0: [ 67 104 176 154 187 171  72 191  17 128 141  76  51 154 147 170 131 142  50  78 173 180 161 147  95 145  96 120 164]
1: [134 106 115 136  71 115 154  77 176 193 118 171  97  65 165 144 164 143  98 197  66 106 181 100 170 131 162 135  74]
2: [125  94 187  76 180 101 125  92 123 197 148 188 123  65  81 214 113  89 152 189 108  93 137 114 156  57 122 155  86]
3: [165 130 121 159 134 132 128  96 133 158  13 137 146 166  31 169 182 168 159 157 123 163  68 157 161 190  74 173  73]
4: [143 190 166 109  65 135 189 106 130  84 121 104 130 133 147  67 118 168 178 121 169 108  91 157 131  98 157 165 143]
5: [112 124  82 186 156 115  86 137 110  95 173 100 183 106 176 106  79 132 115 115 116 131 163 139  88 165  89  74 168]
6: [138  99 196  68 166 102 123  91 111 206 125 179 119  73  90 192 123  84 130 169 115  89 125 146 166  58 112 150  65]
7: [151 178 168  77 179 197 165 120 143  80 113 117 151 122 150 122 134 135 156 129 129 102  61 160 119 119 136 183 130]
8: [134 115 174 106 108 108 113  92 112 170 135 176 119 100 103 131 132 101  99 177  98 112 138 145 167  77 122 138  67]
9: [141 127 138  85  82 123 110 107 108 171 138 184 144 122 115 128 114 134 116 143  82 103 138 157 181  90 102 129 109]
10: [178 186 165 110 131 136 194  80 150  81 117 148 192 185 138  90 118 161 183 152 127 154  91  94 137 116 135 145 137]
11: [114 123 128 107 189 165  89 183  57 134 181 109  39 190 195 143 121 108  94  66 159 146 146  99  81 109 143 113 182]
12: [ 90 108 103 124 195 140  80 179  66  90 187 115  72 175 186 116 113  80  74  82 119 206 153 138 135 109 123 109 147]
13: [161 132  96 166 124 121  92  92 141 156  16 145 125 153  20 179 192 163 143 158 132 149  70 174 148 204  57 176  68]
14: [193 180 151 131  85 190 156 124 163  81 108 102 155 114 149 149 163 142 166 150  93  89  70  88 133 167 127 177 145]
15: [140 111  83 130  75 118 162  72 174 194 122 175  93  86 163 144 160 180  83 187  62 108 179 116 183 146 168 127 102]
16: [141 191 139  65  65 134 187  99 162 107 129 126 136 149 129  37 117 136 199 134 163 111  96  86 145  83 162 171 129]
17: [163 182 129 119 111 196 140 129 193  83  91 111 159 128 152 139 152 183 143 157  97 107  86 111 134 166 162 184 116]
18: [159 185 161  87 149 184 135 123 146  86 113 107 160 143 143 116 129 154 161 137 133 104  66 146 116 118 140 182 115]
19: [ 33  86 138 145  82 157  89 199 164 148 179  83 165  83  95 193 139  96  66  79 206 146 112  95  57 153 123  97 133]
20: [166 176 146 110 123 200 156 123 193  78  97 113 150 111 161 143 160 167 133 149  96 100  74 118 127 165 143 188 135]
21: [163 141  94 199 109 100  99  82 143 165   6 143 120 151  29 161 189 180 133 158 143 148  68 177 157 213  67 184  72]
22: [135 101  26 157 179 109 145 140 156  80 142  95 150  75 146 111 121  74 111 112 104 175 189 131 101 169  87  56 146]
23: [175 125 125 222  84  93  78  71 142 163  10 144 123 145  33 160 197 152 118 147 159 156  59 165 164 206  19 184  75]
24: [ 97  73  79 140 165  47  91 175 153  74 164 134 164 138 109 130  57  48 138  92 184 174 127 192  79 103 120  47 191]
25: [ 84 111 110 136 145 168  83 146  86 120 155  93 141  96 121 123 123 139 119 122 132 126 190 107  68 177  98  93 186]
26: [112 124  41 153 166  99 126 125 125 100 161  94 173 103 176  66 118 120 118 132 101 165 180 134  86 161  95  62 160]
27: [ 26  68 119 166  72 137  86 206 133 131 159  90 104 104 104 175 127 114  79  91 220 164 112 142  58  99 120  99 144]
28: [110 115 116 117 237 164 115 185  67 112 201 100  47 176 183 143 126 133 104  69 146 163 153  95  81 105 162 110 182]
29: [143 120 145  96  84 120 118  92  95 174 134 174 123 121 106 124 131 131  94 166  83 118 141 151 178  93 111 128  86]
30: [133 196 142  96  86 123 188  99 149  91 149 133 155 167 128  44  93 162 191 137 150 142  72  88 142  83 164 174 164]
31: [139 118 179  85 138  87 117 113 109 183 125 177 100  44  92 186 116  77 117 171 110  90 147 141 183  64  93 142  41]
32: [109 117 116 130 195 159 113 185  67 140 173 106  43 191 192 140 125 121  90  62 158 155 151 106  82 112 192 113 171]
33: [146  97  23 141 170 106 142 130 157  92 151  83 154 113 137  98 127 109 121 116 113 168 177 127  66 166  97  60 157]
34: [142 186 155  47 107 147 202  97 152  93 148 157 188 178 134  71 118 159 180 147 166 146  67  86 115  72 126 151 154]
35: [145 138 137  61 101 122 111 111 131 167 130 197 129 129 105 104 124 139 132 153  78  50 135 148 174 104 108 117 115]
36: [ 80 107 135 177 122 142  93 157  96 155 152  61 105  87  89 151 140 114 123  85 126 111 192 109  87 137 102 105 162]
37: [106 127  64 165 170 100  96 129 119  96 153  96 166 104 169  72 106 113 108 134 115 159 170 118  93 163 110  68 163]
38: [125 107  26 155 134 109 172 117 169 107 121 101 137 126 148  73 130 120  87 115 106 162 180 149  74 174 135  73 151]
39: [106  60  84 151 186  83 119 179 149  79 160 126 150 151 110 115  48  40 144  74 173 158 139 191  72  93 151  40 203]
40: [ 50  72 152 184 151 126  46 182  74  86 136  74 140 129 101 157  78  84 100 105 205 176 127 186  52 129 152  92 166]
41: [179 123 123 192  73 108  83  65 141 151  33 151 120 147  34 168 196 165 102 150 149 153  69 181 174 197  29 180  71]
42: [167 120 156  96 113  56  99 105  85 150 111 179  78 141  98 107 133 111 177 129 104  59 114 184 176  60 136 126  86]
43: [199 113  84 161 172 123 169  94 119 126  24 170 199 206 141 110 163 144 162 172  77 109  67 129 181 166  75 138  66]
44: [146 119  87  95 106 112 147  95 187 177 137 198 123 126 146 136 143 178 120 162  61  51 192 129 187 160 150 114 126]
45: [143 189 149  60 102 145 208 102 187  90 138 150 169 167 126  86 135 162 181 153 174 151  58  77 115  84 106 148 133]
46: [150  98  78  90  71 110 173  89 176 181 138 198 122  92 163 138 150 185 113 165  56  75 177 112 171 151 136 113 123]
47: [102 109 118 134 232 162 116 189  67 100 191 120  46 138 194 145 125 101  91  63 144 176 167  97 113 104 135 102 172]

[ 82 123 174 155  79 134 105 145  81 162 181  51 180  94  64 151 136  91 108  83 163 110 180  81  88 157 134  98 154] 36
[ 76  81  64 156 180 104 154 183 169 106 130 133 142 193  87  93  43  69 141  81 168 141 137 223  51 118 231  58 174] 39
[128 115 121 110  81 120 141  93 167 200 127 170  88  48 147 162 153 118 117 184  68 102 202  97 176 124 159 132  48] 1
[ 48  62 132 187 156 125  47 184  79  80 151  81 159 141 115 148  76  71  91 103 191 151 125 195  63 117 172  86 161] 40
[ 67  97 167 171 214 179  53 203  19 111 161  84  80 167 168 168 127 152  25  64 165 181 156 163 117 139 115 122 142] 0
[131 111 108 116  91  98 136 107 174 186 110 173  88  14 153 176 148 119 111 195  76  91 190 105 180 119 137 142  56] 1
[ 54  89 162 189 149 158 123 196  63 155 152  59  23 115 135 177 174 130  41  45 176 171 155 124 105 126  71 131 130] 0
[147  94 140 114  93  68 116  85 187 208 123 165 104  53 141 186 167 119 111 192  76  94 178  89 164 115 146 148  73] 1
[172 122 122 145 170 181 118 102 103 156   0 137 140 193  63 137 180 152 153 177 113 157  74  99 163 185  82 168  67] 3
[183 110 113 107 152  32 139  99  98 168 112 175  67 126 141 115 152 117 162 133  76  47 177 156 176 120 179 120  99] 42
[179 108 107 107 152  40 114 106  97 164 106 170  67 135 151 114 150 115 159 136  69  58 180 177 173 110 169 123 112] 42
[ 88 113 122 143 179 125  81 172  60 110 174 118  73 182 164 122 114  94  65  82 143 219 145 115 140 128 125 110 149] 12
[103 109 118 126 222 160 108 185  71 102 188 124  56 141 184 151 128  97  95  67 137 176 161  99 113 104 126 103 164] 47
[184 190 161 107 160 130 207  80 134  86 127 159 190 192 155  84 119 168 191 145 122 141  84  76 144 112 161 148 149] 10
[163 119 146 100 118  62  83 110  90 145 105 173  71 144 106 110 137 106 173 136 101  71 115 198 176  55 126 128 100] 42
[ 70 103 175 143 168 176  85 217  31 135 141  64  45 137 153 187 139 127  43  70 182 153 160 146  90 128  66 125 155] 0
[ 57  93 158 192 172 132 110 207  80 152 188  45  49 114 134 187 182 135  52  36 178 183 151  94  97 142 103 123 111] 0
[176 189 168 104 135 134 200  79 139  85 120 150 196 188 145  84 114 153 179 146 122 150  93  93 141 114 145 146 150] 10
[150  98 146 106  99  90 118  89 170 205 149 174 104  61 127 202 172 109 126 200  70  84 187  78 156 120 143 142  52] 1
[ 83 114 143 163 107 107  86 163  98 151 175  49 128  93  77 150 161  97 132  86 152 127 183  95  75 136 125 100 138] 36
[ 84  91  86 132 185 100 157 179 144  96 140 128 127 189  70  69  49  61 136  79 166 132 125 238  57 105 185  55 162] 39
[140 119 175  84 143  84 109 114 110 183 123 178 104  53  96 187 119  77 116 170 115 100 145 142 180  66  89 141  42] 31
[ 73 124 161 164  87 134  80 162 108 145 159  40 145 103  73 161 147  87 113  89 152 132 183 112  76 149 121 102 143] 36
[ 27  78 136 145  88 165  67 201 149 137 178  83 166  92  96 188 127 100  68  84 201 156 120 115  50 141 131 100 138] 19
[159 118 131 132 130  91 125  94 161 178 121 165 124 138 123 144 116 123 121 138  42  47 199 141 195 158 169 118 111] 44
